In the table below, every row is followed by its label. The labels come from one hidden rule.
[  7 -18 -16 -17 -14 -79 -34 -34  16 -17 -16 -22  11 -69 -17  65  81 -21
  -8 -60  -7  13 -10 -17 -58  12  63 127 -37  34  34   1  14 -27 -10 -29
 -80   7  -9 -40 -25  12  -8   6   3 -61  17] 0
[ 23 -11 -14 -21 -19 -10  17  -1  -1 -23  46  63  -3  68 -75 -38  46   7
  -4  28  24   7  16  -6   3 -28  -4  39   5  42  28 -27  20   5  -8  12
  88  20  68  -6  24  -2  25  14 -15 -27 -33] 2
[ -7  43  13  -4 -11  50 -44  40  33   8  58 -20  -3  67 -66 -93  -6 -20
  18  27 -81 -38  20   4  33 -13  -2 -62  40 -59 -68 -20  14  32   3 -42
 -16   6  23  30 -43 -51  -7   5  22 101 -90] 0
[ 60 -29 -70 -28  -2  17  -8   9  19  60 -75  71   5 -39  70 -64   2  16
  48  36 -20 -83  51   3  67  -8  -5 -57  44 -18  -1 -75 -41  65  47  37
  57  -1  10 -52 -19 -68 -13  16  26 117  52] 1
[   8   25  -47  -11  -34  -43  -55   40  -11  -84  -51  -79   12   46
   32    4   26   -2   -9   -3   -6  -39   20  -18  -36   -6   57  -23
   21   -8   47  -31   52  -38   28  -44 -104   -4  -22  -15  -31  -21
  -25  -17   28   39  -40] 0
[  35  -68   28   36    3  -89  -95  -42  -58   50 -127   29  -22  -17
   13  -32   86  -50  -16  -67   68   81  -54  -15  -90    5   34   45
  -20  -49   33  -17   10   53  -50   85   19   22  -23  -45   14  107
  -28  -22  -84  -54  -31] 1
[-20  28  39  26 -19  51   1  14  88   7  11  41 -18  -5  26 -14 -15 -14
 -21  36  29  35   8  10  22   1  13 -57   1  39  -6 -25 -14  22   4  -5
  11  -2   0  -4  17 -39  12  -9  -1  47 -44] 2
[  26   -5   41    1   -6   50   55   14   12  -42   20   37  -24   52
  -99   21   20   17   12   16  -23  -72  -36   30   82  -16  -62  -86
   61 -127  -81   20  -45    4  -29  -53  -22  -13  -15   20    8    9
  -13   -9   77   80  -52] 2
[ -27   33   68  -23   11  -59  -30   44   -3  -45  -32  -47   12   37
   40   28    8   -2   -5  -41  -61  -73   -8   -5  111   37   32  -76
   47   19  -16    1   62   27   27 -101  -37  -18    4   11  -20  -13
  -41  -27    8   23  -34] 0
[  25   36  -14  -51  -28  -59   18   48   14  -32   54   62  -17   31
  -29   47   64  -44   12   33   -5  -56   20   -2   22  -36   20 -116
   53  -15  -65  -86   33  -66   -7  -21  -44   16   35   15   -5  -16
  -22  -25   49  -21  -61] 0
[  0 -26 -47  25  -6  -5 -28 -40  45 -69  21 -12  29 -25 127 -43  13 -45
 -23   1  22  23  44 -15 -62 -21   7 -48 -23 127  92  28  52 -11 -21 -30
   4  -6  16 -33 -12  26   7   5  32 -37  -8] 0
[ -65   45   38   62   33    7  -42   39  -39   29  -43  -86    0  -44
   34   -2  -10  -18    4  -43  -58  -30   11   31   23   15   11   -3
   12   31   22   28  -16    1   12  -18  -86  -15 -127    4  -33  -30
  -18   -2  -26   85  -16] 1
[ -18  -23   38  -20   28  -64   -4    4  -24  -52 -119  -38    5   -9
   38   43   17  -25   36    4  -31  -15   11    0   -7   25   71    2
  -68   96   41  -46   43  -56   14  -13 -127    4    7    7  -19    6
   11   -1   10  -14    3] 0
[   3   -8   31  -73  -24 -127   53  -61  -67    4  -37  -67   -4  -19
 -127  127   58   -7   48  -13    6  -33  -80  -17   24   -7  -39   56
   -2 -127  -88  -42  -23    6  -27   59  -34    9   46   47  -12   17
  -18  -25   19    8   20] 1
[  0 -22  12   7 -46  14  11   1  31 -76 123  86   2  41 -36 -87 -20 -24
 -31  -5  23  15  65  12 -62  -2 -66 -26 -13  -9 -29  25   5  25  -7  63
  49  17  53   7  28 -50   3   3   7  38 -14] 1
[ -2  25  73 -20 -24 -61  11  67  -3 -41 -13 -54   6  95 -47  13  71  11
  23  52 -33 -78   2   7 121 -10 -43 -35  33 -52 -46 -57 -16 -31 -21 -45
 -83   0  68 -12 -10 -16 -25 -15  40  54 -92] 0
[-13 -13 104  23   7 108  36   0 -29  49  70  31 -28 -28  -6 -23 -95  58
  25 -48 -48  53 -16  32  23  -3   0  -3 -53 -58 -30  90 -30  69   1  32
 112 -28 -47   3   9  12  15  21 -27   5  44] 1
[ -56   53   34   69  -12   50  -31   23   56 -116  -19   10   19  -38
  127  -11   30   -5  -38   39  -41   29   23   11   59   36    1  -40
   31  127   75  -30   52  -20   54  -59 -100   12  -43  -63    3 -110
   -9   24    7   94  -34] 0
[ -90   43   66   76   59  127  -55   33  -20  127  -11  -58  -24  -53
   -9  -55  -19   17   29  -63 -101  -23  -28   23  100    9   47  -16
  -22  -27   -2   82  -14   40   35   -6  -26  -26  -78  -33   -5   15
   -2   35  -67    7   28] 1
[ -69   37   90   79   45  127  -38   28   24   36   69   14   -3    0
  127 -113  -31   -1  -38  -43  -84    3   25   42   59   16  -44  -33
   52   -9  114  125    7   40   87  -21   83  -38  -63  -17   44  -47
   24   38  -49  127  -64] 2
[ -6  -5  21  44 -30 -41 -45 -23  24  31 -14  13 -18 -91  27   3 -32   7
 -16  31 -20 -11  -8 -21  64   5  36  -9 -30 -44  39  40   1  18   1 -23
  26 -10   8  13 -14 -20  -6   7   0 -44   0] 0
[ -35   64  100   25   24    8   46   70   19   54   50   -9  -17   55
  -32  -53  -44   27  -10   17 -123  -70   30   14  112    3  -36  -51
   72 -118  -77   45   -4   -8   28  -38  -26  -19  -45  -29   -9  -71
  -23   16   17   86  -39] 0
[-32   7  22  70  34  52 -43 -26 -29  -5 -44 -69   8 -34   8 -51 -15  18
  -5 -14 -52 -25 -28 -11 -32   7   2  54 -12 -39 -20  21   3  32  44  -1
   2 -28 -44  37 -28  -9  -1  18 -65  37  -3] 1
[ 19   6 -18 -61   6 -95 -34  -7 -17 -69 -17  18   7  50  34  41 -10 -39
  37 -10 -23   4  24   8  12  15  16  46  23   3   5 -22 -17 -12   9  -8
  71 -12  20   6 -27  15   0 -19 -36 -81  -2] 2
[  35  -34    1  -72   -1 -107   -2  -23  -21   84 -105  -20  -19  -72
 -102  127    8   22    9  -33   27  -13  -39  -12  -33   13   -1   59
  -27   55   44   28   -6  -15  -33  -22   -4   11   22   34    6   25
   11   11   -6  -10   20] 2
[  40   -7   25  -13  -10  -53   58    7   39  -43   72  103    6   61
    0  -39  -30  -20   -4   50  -15  -11   56  -11   -7  -29  -59 -127
   34  -16  -66  -13   -6  -58  -67   16   94   10   30   20   25   -7
   -1   15  108    4  -43] 1
[  9  -7  13 -58  -2  50   8  -6  11 -50  12  32  13  86  27   3  55  13
  16  -1  31  25  30  -8  12 -14 -54 -26 -15 -27 -58  40 -17  42 -29 -25
  70  17  26  22  46  10   4  -2 -18 -28   9] 2
[ -67   -6   66    5   42  -31  -63   24   41  -43  -25    9    5  -55
  -80    5   39    8   30  -30  -16  -31   -4   -4   43   30   82   89
    9   45   -2   -1    3   16    3   16 -112  -28  -56  -14  -43    2
   -7   -7  -29  -31    4] 1
[ -7  19   5  91  27  73 -12   9   7 -33  32  24   1  71  22 -32 -45  -8
 -42 -21   9  24  31   3   4  -2 -81 -24  15 -88  10   2 -41  39  19  14
  68 -10 -17   2  33 -27  24  22 -20   2  15] 2
[  5  -8 -13  44 -10   5  76 -10   3  36  33  11  -2  69  48 -61 -14  18
  -3  14  32 -24  28   6 -50 -26  23 -80  22 -56  44  47 -17  21 -52  14
   2  11  -8  -7  33 -11  28  16   8  -7 -45] 2
[ -11   -8  -36   12    6  -53   62   12   -4   43   -6   20   13   48
  -84    5   38   19   37   46  102    8  -38  -16  -42   19  -40  -14
   -8   -9 -119  -25    7    7  -29   28  -39    4   58   17    4   -7
   -5  -27   54   -7   -4] 1
[-32   2  -1  75  33  -9 -72   4 -12   0  15 -36  10  -1 -17   9 -37  -3
  -8 -35  16  16  17  11 -34  -3  54  52 -14 127  68  19  -6  18  93  24
 -19   1 -55   2   0   1  -9  -1 -24   8  11] 1
[ 17 -26 -31  -8 -13 -88 -40 -25  19  91   2 -57 -18  -6 -31  76 -39   4
  23  29  -7  -3 -29   2  -7  -2 -13   8  -4 -28 -76  -1  -4  18  21  21
  82   9 -25  66 -13   7   0 -14  11 -35 -12] 1
[ -2   7 -21  29 -23 -19 -13 -40 -18 -43  34  18  23   9  94 -44 -61   3
 -39 -23  40  61  31 -11  11   2  90  75 -62  61  91  29  33 -10  10  17
  21  11 -70 -67 -39 -30   6  -1 -49 -27  62] 0
[ -4   9  -9  46  24 -68 -38  16 -23  -9 -48 -21 -10 -63 -33   0  34  31
 -19 -28  48 -56 -56   5  10   9  34   3  21  18 -21  42 -44  22  18   4
   4   1 -61  32  -9   6   3  -8 -41  10  42] 1
[ 14  26 -48  12   0 -29  -4  39  23 -78  -7 -11  16  31  47 -15 -15 -36
 -41   3  43  35  35 -16 -46   8  41  20  12  18 -16 -10 -15  19  22 -35
 -47   4  15 -19 -24 -25 -12  -1  -9 -14 -17] 2
[  35  -12  -30   -2   -2   75   31   -3  -25   -4    4   17  -26  -42
 -127   -3   -2   48  -29   48  -20    4   -4   14   35   -7 -127 -107
  -13  -73 -110   33  -40   70  -14    9   36   -9   -9   33   26   -8
   25   17   46   -7   20] 2
[  54   -2    8   11   17  -32  -39  -24   36  -45   11  -31    7   30
   58  -43  -19    3  -22   17   59   17   18    3 -118    5   -7  -27
   -5   42   75  -43   44  -21   -1  -19   63   -4  -13  -19  -10  -12
    3   -5   56   -8   13] 0
[ -17  -31  118   23   28   61  -74  -19  -20   -8   10  -52   -2  -66
  -29  -14   13   15   18  -16  -34  -31  -11   12   21   23   65   96
  -30  -68   60  -49   35   22   12  -30 -120  -26  -46   41  -32  -11
  -14  -15  -17   28  -20] 0
[  13  -14  -57  -21   -6 -115   20   43   -6   19   -1  -16   15   33
  -27    3   10   37   -3    5   39  -10  -51    1   65   -5   57   73
   16  -24  -20  -25   15   30    6   -9  -49    6   28   32    8   17
  -19  -15   40  -30  -15] 0
[  8 -25 -79 -35 -22 -10  56 -21  -6   1 -33 -12  25 -19  28  23  47 -34
 -28   1  31 -20 -28   2 -20  17  -9  32 -20 -30  45 -67 -14  -9   5  -1
  15   7   0 -12   0  45   1 -10  26 -48  11] 1
[  1  21 -54 -63  11 -72 -53 -17  19 -64  13  40  29 -18  15  52  60 -21
  25 -10  60  31  16 -16 -91   1 108 -28  -4  24   8  -8  24   1  27 -16
 -69   5 -73 -37  -6   5  -5  19   8 -71  -8] 0
[ -56  -28  -46   -2   23   33   68    8   -3   78    4  -32  -25   -3
  -47   -6  -11   32   13   17  -32   -7   -7    5   32   -6   19   50
    8  -91   -8   36  -16  -11   24    5 -104   -8    1   49   20  -57
  -12  -10   -8   63  -60] 1
[   7    8  -16   -6  -12   33   -4  -28  -12   40    7   28   23   -8
 -102   35  -18   19    2  -12   45   24  -16   -7  -63    3  -36   -6
  -16   90  -41  -19  -12    0  -31   12   72  -11   34  -20  -12   30
   10  -17   24  -46    6] 2
[ -30   37  -21   78    3   90  -39   18   53 -120   30   44    3   24
  102 -113  -41  -34  -46   25  -95    4   48   17   -3    5   26  -93
  -18   68   32   41   14   11   46  -55  -72  -11  -50  -31    8  -91
   -9   19   27   59  -83] 0
[  -2  -17 -106  -61   -6 -127  -59   11  -46   12 -127  -12   24  -48
  -33  127   84  -43   19  -43  115  -44   -3  -21  -37   14   69   59
  -17   59   12  -80   46  -93  -10  -63 -125    9   10   -6  -29   -1
  -30  -27  -28  -48  -35] 0
[  7  24   2  12  18  62  -1 -28 -12  14 -34   6  -5   2   1 -23   8 -25
  10 -44  -6  22 -18   6 -56   0  54  47 -27 110  10 -27 -12  -9  33  -9
  33 -12  24  45  -3 -24  -4   5 -53  32   3] 1
[-11  31  93 -16  16   8  30  49  45 -67  19  11  19  32  56 -82   1 -16
 -31  41   7  -4  30   5  44  18  46 -36  25 -68   9   6  24   2  11 -46
 -39  -6  11 -61 -23 -70   2  36  42  13 -65] 0
[-29 -36 -45  11  13 -48 -23 -42 -14  57 -38 -23  11   5  29  44  26  -7
  41   3  29 -13 -60   3 -53   8  97  92   5  38  23  27   9   9  16 -27
 -75  -1  10  -3   5  21 -23   4 -15 -52  27] 0
[ -29  -22  -12   -9  -10   52   -3  -19   21   58  -28    7   13 -127
  -19  -20  -53   22   39  -44   42   50  -22   26  -87    4  -18   -5
  -27    4   46   47   -3    7  -20   55   80   14  -40    8   16   75
   19   27  -53  -22   28] 1
[  20   -7   18   -3  -26   -5    5   -6   10 -119   54   53    9   64
   89  -14   24  -10  -25   -9   48  -22   38   21   64   13  -66 -127
   24   54  -21    2   18  -11   10  -30   32   19   63  -21   35  -43
   15    9   34   29  -45] 2
[ -34   23  -23   48   14   15   27   33   78  -83   49   70   13  -23
   58  -90  -58   -6  -43    1  -74   11   89   31  -20  -22 -127  -38
   20   20   34   -8   17   56   16  -34   34    4  -53  -81   17  -20
   13   17  -23   38  -82] 2
[  52  -37  -65  -31   -6  -71   45  -46  -35   54  -20    9   -6    1
 -127   25   29   15   33   25   51   22   -2  -11  -20  -16  -16   20
  -18  -25  -72  -21  -27  -21  -44   29   52   15   48   76   21   40
   -9  -10   41  -22   44] 1
[-29   7 -12  37 -11  31  16   3  24  -9  25  18   9   9 -27 -97 -20   8
 -14  32 -74  29  36   2   2 -24 -60 -31 -34 -58   3 -53  10  51   0  38
  58  17  20  10  28 -26   9  11  11 -84  26] 1
[ -6 -12 -18  28  -7 -95   6  37  22 -75 -48 -93  25  -1  95   1 -11 -46
 -17  12  53  45  45  -6 -43   4 124  14 -18 127  20 -49  20 -71   4 -42
 -79  10 -19 -70  -7 -36 -13 -10  56  -8   1] 0
[   3   -8   28    8    1   42   52   20   60  -71   94   89   -3   84
  104 -112  -69    7  -58   27  -31   -4   41   12  -24  -37  -44 -127
    4  -19  -53  -12  -10    3   -1    5  127   18   55   13   26  -17
   42   28   46   51  -39] 2
[-47 -13 -58  22  -5  49 -24 -30  17  37  62  98 -24  28  69 -30  -9  39
 -30  -2  79  45  45  -4 -54  -2 -59  -9  -1  -5 -33  14 -20   3  10  25
  80   2  -2 -16  -3 -10  30  21   1  -3  16] 2
[ -9 -19  22 -67  -3 -61   5  11 -76 100 -24 -27 -18 -39 -18  64   6  -5
  16  24 -32  -6 -15  -9  61   0  16  36  18 -29  18  28 -13  17   9 -11
  -1 -21  38  10 -31  27 -21 -13 -26 -80  53] 1
Here are more rows. What is the label of each one?
[   0  -22  -72   12  -12 -107    7  -80   12    7  -62  -20   18  -31
   49  127   82  -57    6  -38  127   24   -6  -32 -118    1   78  127
  -52  127  127 -127   13  -69  -31   57  -15   18   32  -23    9   72
   12  -26  -12  -93  127] ~ 1
[-29  19 -65  -6  -1 -53 -89  37  37 -53 -39 -65  13 -92  85   5  34 -66
  -6 -69  11  18  50 -24 -27  22 127 -25  -2 100  89 -70  56 -79  51 -25
 -73   0 -33 -34 -34 -27 -26 -24  20   2 -37] ~ 0
[ 26  20  53 -61 -22 -76  64  52 -41  31 101  -9 -13 -25  14   9  56  11
  19  13  30 -26  -8 -19   4  11  49 -44  71 -68 -83 -31  28  15 -69   0
  24   2   4  49 -16 -35 -21 -11  81  29 -36] ~ 0
[ -39   17  -55 -115   33 -127   -4   -1  -39   38  -97  -97    0   19
   21   57  109  -47   18  -50  -26  -52  -40  -21   97   10   51    5
   13   41  -45 -105    2  -49  -37  -40  -86  -31   19   28  -44  -19
  -19  -26   72  -43  -31] ~ 0
[-16  17  39  10 -11  57  37  82  63 -90  80  42   0  80  37 -81 -31  -1
 -33  85 -19  -7  28  17  88  10 -12 -82  50 -46   4 -12   3 -25 -14  43
 -67  -4   4 -33  15 -48  -5  14   2  42 -75] ~ 1
[  22   17  -24  -13  -19  -26   95   28    8  -28   72   54  -15    0
 -127  -52  -27   28   -5   22  -64  -64  -37    5   71  -13  -71  -51
   26  -38  -54   -9  -43   10  -65   39  110   -1   66   54   20   24
    3   -1  -36   25    2] ~ 1
[ -6 -24  -7 -58 -14 -23   2  16 -17  14 -79  33  12  -2 -88  56  15  10
 -22 -35  36 -22 -35 -24  22  -1  44  31 -45  81 -12 -35  -5 -21   4  32
  27  -9 -37  -3  16  44 -11  -2 -11 -37  55] ~ 1
[ 11 -12 -41 -32 -21 -37 -14   5  45  -2 -68 -47   6  16   7   4  -1 -10
  -6  17 -60  43  16 -19  -7   0 -15  12 -58  -3 -14  -2   0  -5  59  -2
  11  28  -1 -27  10  28  21  -4  20 -40 -17] ~ 2
[  7  -3  13 -38 -22 -21  46 -22  -1   2  53   5 -10  88 -85  15  48  14
  56  10 -11 -46  -6   3  42 -20 -86   2  32  -5 -87 -10   3   4 -56  -1
  10   8  11  26   8 -19   1  13  43   8 -36] ~ 1
[ 59 -28 -47  29   4 -19  21 -27   7 -55  56  88  11  80  27 -27 -46  -5
  -3  56  83  43   7   7 -73 -21  -6  -5   2   9 -85 -31  23   2 -20  30
  95  20  78 -31  21  15  53  -2  65 -22   0] ~ 2
[ 46  -2 -95  34 -21  11 -18 -33  42 -32 114 -21   7 -80  20  46   3 -11
 -41   7  35   2  11  -6 -70  -7  -7  54  -1 -42 -25  20  19  16  49  48
  43  30 -17 -19  29  51  10  15 -43 -38  16] ~ 1
[ -32   54   96    5    9   75  -81   76   18    4   -8  -65   12   27
  118   -5    9  -18   -5   11  -49  -38    7   -4  -32   18   61    5
   -7   -2  -23  -10   23    5   25  -51 -127  -22   -9  -15  -45   -3
    2    4  -26   97  -61] ~ 0
[  4 -42 -85  29 -28  64  -7 -37  -4  -5  47  82   1  31 127  44 -48  14
 -10 -16  70 106  -6  -7  -2 -30 -32  20 -17 -41 118  -8   1   5  26  34
 105  26  11 -21  18  29  35  18 -15 -30  13] ~ 2
[-10  13  -3  20   6 -71 -21  24  15   4 -20 -12  16  21  79 -19 -40  -6
  -7 -76  15  12  -7 -10 -40   7  14  63 -23 102  84 -51  46   4  20  14
  10   4  24 -21  -2  -9   5  15   5 -27   6] ~ 0
[   1   26   88   44   21   70   40   14   52 -103   89   54  -14   90
   28  -74  -43    5    5   37  -58  -24   82   11   95   -8  -63 -127
   83 -127  -67   58  -20   30  -17  -35    8  -17   41   13   27  -48
    6   -4   38   77  -43] ~ 2
[  14  -36  -60  -54    0  -20    1   -3   -2  -40  -71  -43   32  -47
  -12   83   49  -49   -5  -14   87   20  -11  -32 -120   19   72   55
    1  127  110  -53   34  -54   11  -32   37   28    3  -25  -17    4
  -17  -23   12  -91   24] ~ 0
[ -30   31   88   67   29  111   33    2   40   54   69   30  -28   69
   36 -127  -77   44  -14   33 -121  -14   24   45   54  -11  -99  -87
   34 -109    2   96  -24   68    4   -6   70  -21  -45   -5   36  -80
   20   39   -7   43  -40] ~ 2
[ 25  12 -37 -19   0  41 -18  14  37 -29  75 -21 -14  36  49 -55  23 -42
 -29  43  36  39  26   8 -24  19 -36 -19  18  93  15 -55  32 -53 -29 -41
  23  26  12 -32 -46  -8  -1  13 -22 -10  16] ~ 0
[  19   -9   25   28   12   92   18   -8  -42   67   46   48  -37   -5
  -49  -40  -47   50   35  -11   -3  -21  -51   25   -9  -24 -127   -5
    5  -62  -16   93  -55   34   -6   38   -3   15  -18   24   56   30
    5    6  -29  -35   51] ~ 1
[ 37 -40 -26   2 -23 -28   4 -47  -1  46 -18  69 -10  21 -46  80 -51  21
   1  62  36  12 -22  -2  -2  -7 -86 -49   3 -31 -47   5 -21   0 -45  63
  60   1  49  33  33   1  11  -1  52 -57   4] ~ 1
[  86  -27  -80  -65    1  -63   29  -40  -47    8   70    4  -10  -39
  -90  127   38    3    7   42  121   -4    7   -7   55   -5   34  -45
  -58   31 -127  -26   19   -3   -9   45  -15    5   79  -35   38   87
   -4   -4   34  -67   40] ~ 1
[ -38   28   71   -7   29   43  -59   31  -54   54  -97   18   -9  -85
  -57   11   -6   28  -25   -8 -103  -18    0    5   61   18   46  -40
   13  -32  112   13   21   27   69  -15  -30  -24  -75   30  -30   29
   17   -5  -48  -45   37] ~ 2
[  56  -28  -76  -17   -5  -32   16  -48   17  -19   57   29    9   86
   54  -10   -4  -11   14   29   44   61   -4  -35  -63   -5 -100  -35
  -16   39   17   -4    2   -5    7   54  127   42   69   29   17   64
   -5    1   29  -28   23] ~ 1
[-41   2  -7   1  -4  17  30  -4 -22 -56 -72 -49  13  -3  32  98  14 -34
  -5  15  38  29  46 -27 -20   6  26  46  13 108 -15 -21  35 -33  20 -14
 -16   0 -39 -56 -50 -15  -9  -7 -39  10   1] ~ 0
[  19   -5  -62    8  -10 -127  -22   29   11  -49  -49  -36   18   21
   37    6   36  -34  -26  -20   45  -26   -9  -18   -4    6  116   37
   -1  110   67  -63   35  -49   -7  -14 -102    1   23  -16  -26  -41
  -15  -11   29  -45  -22] ~ 0
[  21  -28  -50   26  -16   75  -66  -69   17  -17  -13   66   12   -5
   38   30  -25  -11  -40  -22   66   70   25    2 -127  -12   25   86
  -32  127  107   41    9   -6   38   38   58   10  -47  -60    7   48
   42    7  -54  -39   75] ~ 2
[ 28 -19 -18  19  12  46 -17  16   8  -8   5 -60 -11  10 -98  30  -2 -18
  51   6  -1  -1  -3 -23  41   3 -70  -9  16  29 -20  38   2  -6 -24  18
 -13  -4  19 -16 -11  28 -11   8  29 -19 -12] ~ 1
[-12  -3  42   9  20 -29 -14  50  21 -51  40 -11  13 -10  92 -10  39 -58
 -17  14 -60 -41 -27 -13  -3   9  77  39  -1 -13 -14 -57  33 -41  35 -98
  30  11 -60 -39 -35  -1 -20 -24  68   9 -13] ~ 0
[ 11  18 -37 -34   4  41   2  -7  23 -17 -74 -18   0 -25  10 -25  70 -40
   7 -27 -66 -16 -18  -6   2  12  70  38  18  51 -34  36   5 -35  25 -24
  15  18  25 -11 -36  -7 -19  -9 -34 -14  29] ~ 0
The hidden rule looks at only part of the columns. Which column or columns, counting from 0, in order?
32 35 42
